rotation ticks, each row followed by its count of ticks
The counts run from 0 to 419.
-12 -14  -8  -1  -3  10  -3  -6  21  -5  -3   3   4 -10 -16  -9 -11 -20  -3  11  -7  -3   3  21 -41  -2   8   9 -34  -2 -10   9  -4   4  -4   3  20  -9  14 -22 -20  12  -2  18   5 -16  -1   1  28 -24  16  -1   8  -2 -32  -4 -> 192
 26 -17  13  -1  21 -10   9  -9 -12 -17  -5   0   7  -2  11   2 -15 -15 -21 -12  24  14 -15   5   3 -16  -1 -12   3 -16  -3  -6   5 -24  23   6  -2 -25  -8   7  -5 -21  14  16 -33   6 -14 -12  -6  15  21   4  12 -14  17  -5 -> 44
 -6  -6  -6  -5 -13  -2  16  10 -11  11  16 -21   5 -27  12 -22   7  -8   2  10  -1  -3  13   1 -31   4  -7  11  -5  -9   3   8 -10   1 -15 -22  12  -7  10  -8  17 -16 -30  -8  38  18  -7  20   3 -19 -31  -7  -7  -1  -8   9 -> 361
-15 -15 -12   3  -5   5  -2  -3  20  -4  -8   1   2 -13 -16  -5 -13 -15  -3  15  -4   1   6  18 -41  -1  10   4 -36  -4  -7   6  -2   8   1  -1  25 -13  11 -18 -15  10  -2  20  12 -19  -6  -2  28 -20  14  -6  11  -4 -35  -4 -> 191
 -3  16  -4  -6   5   2  12  12   9  23   2  14  -1 -18  -3 -34  19   0  -6   4 -14 -14 -14   4   3  32  -5   6  10  20 -18   5  -1  31  -7   0 -15   5 -16 -17  10  12 -30 -27  27  10 -12   9   5  -6  -3  11 -10   3  -5   5 -> 371
-16   6   3  -7 -30   3   0   2 -14   0  28 -22 -13 -21  14   4  16  14  18   8   7  -1  22  -6 -12 -11 -14  14  -9  -4  15 -10 -19 -16 -20  -1  14  11  19  -7   6 -14 -17   4  15   8   1  11   1  -2 -40 -15 -18  -1  -9  15 -> 145
-10  -9  13  -1   7   8  -4   1  13   4  32   9  -2  16   3  21 -12  15  16 -11 -11  17  15 -10  19  -5  -9  22   8  17  32   9  -8 -25  23  -7   4  14  10  -7  24  -1  -4 -12  -3  10   9  -4  -1  31   2  24  -7  -3 -20   5 -> 225
-15  13  -4  14 -11  11   1   3  -4   2 -23 -13   1  14  -9  10  16   2   6  -5  -6  -6  13 -12  21  14   3 -10  24  16   4  -4   4  15   9 -17 -13  17 -17   0   3   8  14 -33  32  10  36  15  -6   0   1   1  21  -1  32  -2 -> 291
  3   3 -10   4  -6 -21  16  -6  -1   9 -19  16  15  12   5   2  13 -22  22  -5   0   0 -36 -20  16  26   0   6 -11   3  -9   1  -6   2 -17 -10 -20  10  -7  11  -5   4   3  -5  25   6  18  23 -26 -22 -11   3 -14  13  29  -4 -> 72
 16   8  -8   0  23   4   4   4   0  21   5  12  -5  -6   0 -19 -13  20 -25  -2  -7   3  -2   0   3   3  12  -3  -3   2  -7  25   7   9   7  24  -4   1  -3  -5   9  30 -16  -3  -1 -10 -38 -15  36 -15  10  12 -15   5 -39   9 -> 179
-14  18   4  -4  12   7  19  10 -11  21  -2 -33 -22  -1   1  -6   4  11  -9   5  -1  -1  39  -3  27 -22  11   1  -2  17   8 -15  20 -16   5  -2   8  -5   4  -4  15 -21   6   6  -1 -18  12 -15   4  25  -4  -2  19  15  -2 -12 -> 313
-16  28  -1  -6  -6  -5 -10  -7  -2  -6 -12   3 -29  -8 -17 -10  22  17  -1  16   0  -6  12   8  27   5   0  -7  -3  15  -7 -29  20  18 -15  31  -1   7 -14   1 -20 -11  23  11 -12 -19  17  -3   5  13  -2 -13  10  14  11 -22 -> 119
-14  -6  -5   0   2   8  -8 -14  31   0  -3  10  12  -1 -12  -1  -6 -26  -1   3  -8 -11 -12  23 -34   6   9   6 -23   3 -22  11 -13   5  -6   8   2  -4   0 -28 -28  25  -4   8   1 -16  -4  -1  25 -16  15   1   3  -6 -25   2 -> 195
  4   0 -15  -1   5   1   5   9   7  14  -6  12 -17  -6  -9  -9  -8  27  -9  13  -7  20  11   3  -3   1  12   5 -23   9   8  13  14  14  15  14  14   0   6  -2  11  23  -8   9  16 -19 -26 -12  34 -13  12   4  -7   9 -52   0 -> 183
 -4  -5  -4   5  17   5 -25 -18  31  17  19   8   1  36   1  19 -38 -14  -3  -4 -21  12  -1   2  -3   6  19   4  10  -1  21  34   3 -14   4  -6 -11   6   5   7   9  13   9 -10  11   8   7  22   8   0  -3  19  -5  -3 -15  -2 -> 7
  0   3  -7  -6  -3  10   5   9  -9   0  -9   1  -3 -36 -12 -35  11  16 -17  -2   1   5  14  12  -8  19 -10  -3  15   4 -10  -3  15  33  26   7   6  -6 -23 -13   2  -1  -7 -19  22   9  -9   4  31 -11   5   9  19 -14  -5  -1 -> 379
  2  -5 -18  12  25  -6   9   3 -13   8   5 -12  22  -4   4 -20 -19  -9 -12 -18 -17 -10   3 -22  -1  -4   5 -17  27 -26   7  20  13  -1  -5 -11 -12  -4 -12  19   7 -11   3 -15  15  11  14  20  -7 -24  -9  12  12  19  29  -8 -> 88
 -8  -6  -7  -1 -19  -8  13  11 -13  13  10 -19  -6 -21  17  -5   6   4   6  14   0   6  15  -5 -27   0  -6   1  -2 -11  12   2  -5   4 -11 -19  14  -8   8   1  21 -15 -25   0  41  13 -15  22   1 -12 -37  -9  -7  -1 -13  11 -> 359
-17  -7  -1   3 -25   6 -34 -15  25 -22  -6  24 -15  12 -19  25  -3  11  17   9  -3  17  -3  15  -7  20  -5   2   3   9  15  -6  -2  20  14  13   6  12 -10  -9 -14  13  21  -4  13   2  20  16  17   7   7   3   9 -24 -12  -3 -> 206
-28 -10  -3 -12 -10   6  -2 -14  13  -7  11  -7  -2 -14  -5  11  -7  -2  10  -2   1   9  21  13 -23  -9  -5  14 -28  -3  -2  -6  -4 -12   5  11  20  -7  -7 -24 -24  -2   1  26   4 -22   8  -7  36  -4  -3   6  16  -1 -34  -4 -> 402
 14  -3  17   5   8  -9  23   9   1  -9 -15  31  -1   6  -4  -2  17  -2   7  -3   9   1 -30  -3  29   9 -11   6  -4  26  -5 -13 -10   0  20  -1  -9   2   3  -9  12   8  -9 -10 -23   2 -11 -21 -23  29  40   4 -10  -5  11   3 -> 244
-12 -16 -14  23 -13  -2  17   0  -3  -1 -27 -25  22  14  11  28   0 -29  13  -6   9  -5  -1 -13 -20 -10  12 -10 -19 -11  -6   8 -16 -15   0 -30   3  -3   7  -2  -9  12   4   7  29  -8  15   6  -6 -27   0  -8  11   4  13  10 -> 276
 16   4   5  -5 -14 -15 -18 -18 -17  -9   6 -13 -11  -8  17  -2  -1  -4 -14   9  21   2 -13   7 -12 -10  -2 -15   7 -31  -2  -6   0  -7 -25  19  -4 -14  -1  14 -15 -22  13  14  -5  16 -10  25  -3 -12 -32 -24 -16 -13  22   3 -> 342
-23 -14   2   1  -3   9  -2   3  22  12  10  -6  -7  19  -3  22 -18   0  13   3 -13  19  24   2  -4   3   7  18   3  18  28   8   1 -10  24 -31  12   2   8  -9  25  -5  -1  -8  26   4  16   9   5  26   3  16  12  -7 -21  -2 -> 15
 -7   0  -4   1  -1   0  13   9   3  18  13 -14  13 -22  15 -21   9 -15  -6   6  -4 -20  -6   3 -33   7  -3  -1   9  -8 -13   7 -15   8 -22 -18  -5 -13  -1 -17  10  -4 -38 -14  30  12 -23  15   0 -16 -23  -2 -10  -2  -2  16 -> 364
 22  -5  -4   7  13   7   0   8 -13  -4   5   4   5 -29   0 -36 -10  11 -31  -5  -1  -7  -5   7 -24  -6  -6 -16  17 -20  -3  13   3  17   9  13   1 -11   2  -1   7   7 -19 -13  -5  16 -35  -1  23 -21  10  -2  -3 -12  -7  11 -> 172
-17 -22  14   6  -4   7   6  10   5 -11  17  -1  -2   3   4  24  -5  14  18  -4   2  13  16  -2  -2 -12 -11  10   5   9  29  -7 -15 -16  30 -24  15   0  11 -12  27  -9 -16  -3  -2   6  -3 -13  -7  40  13  11   6 -11 -17   9 -> 229
-11 -14   6  -4 -17  18 -32 -20  12 -26  10   5   1   1 -11  18 -11  -1  10 -11   1  14  11  16 -19   4 -11   8   9  -3  12   3 -10  -1  24   6  10  11  -8 -12 -16   7  23 -10   4  16  25  21  24  -1   2   6  18 -30   0   3 -> 210
-12  15   2   4  18   0  14  11  -4  24  -1 -23 -26  10   0  -1  -2  17 -13   9  -6   0  33  -7  32 -18  15  -5   7  14  14 -11  25  -6   4  -4   3  -4   2   5  20 -17   7   7  -3 -20   5 -14  -5  30  -1   0  13  22  -3 -14 -> 311
-17   2   2   1 -20  10 -30 -17  29 -11  -7  26 -12  15 -17  28   3   5  15   5  -3  10  -8  19   1  24  -1   5  -3  17  -1  -5  -8  20  13  17  -4  17 -17 -16 -20  25  15  -6  11  -4  10  10  18   7   9   6   2 -21 -16   3 -> 204
-17 -18  16   4  -3   8   3   8   8  -2  18  -4  -2   7   7  29  -2  16  18  -9   2  15  18  -6   4 -10 -10  12  11  13  28  -2 -16 -18  31 -20  10   4   9 -13  28  -4 -17  -8  -1   6  -3 -12  -3  40   8  17   3 -10 -17  11 -> 228
  6  32  14 -17 -13  -7   7 -12  -4   9 -10   0 -30   0   0  -8  31  -3  -2  13  14  -5 -10  11  31   7   2   7 -16  24 -18 -25   5  -5 -23  28 -10   6  -5  -7 -16  -7  16   9 -10  -9   5  -3  -9  14  -8 -20 -14   1  12  -6 -> 330
-19  -4  14  -8 -27   4 -21 -14   9 -27  15  22  -5  -6  -7  21  16  14  32 -11   4  12  -5   6   7  15 -27  14   6   9  10 -18 -20   1  11  16   2  18 -12 -15 -14   1   7  -7  -2  11  18  10   6  14  -5   9  -1 -22   0   5 -> 419
 26 -10  10   2  -7  -5  23   5 -27 -26 -29  13   3  -8  -8  -7  17   7   3 -11  25  21 -14  -4  18   2 -15   4 -14  13   1 -13   1  -6  37   5   9   6   3   2   6   1  14  -5 -15   8   3 -14  -2   4  33  -3   9 -16  17  -2 -> 250
 28 -13  10   5  -6  -1  22   4 -24 -29 -30  10   6  -6  -5  -1  14   7   1 -12  30  19 -13  -3  14  -3 -12   0 -11   4   0 -14   1  -4  41   2   9  -1   1   3   3   1  14   0 -14   7  -2 -16   0   3  34  -3  11 -20  17  -1 -> 251
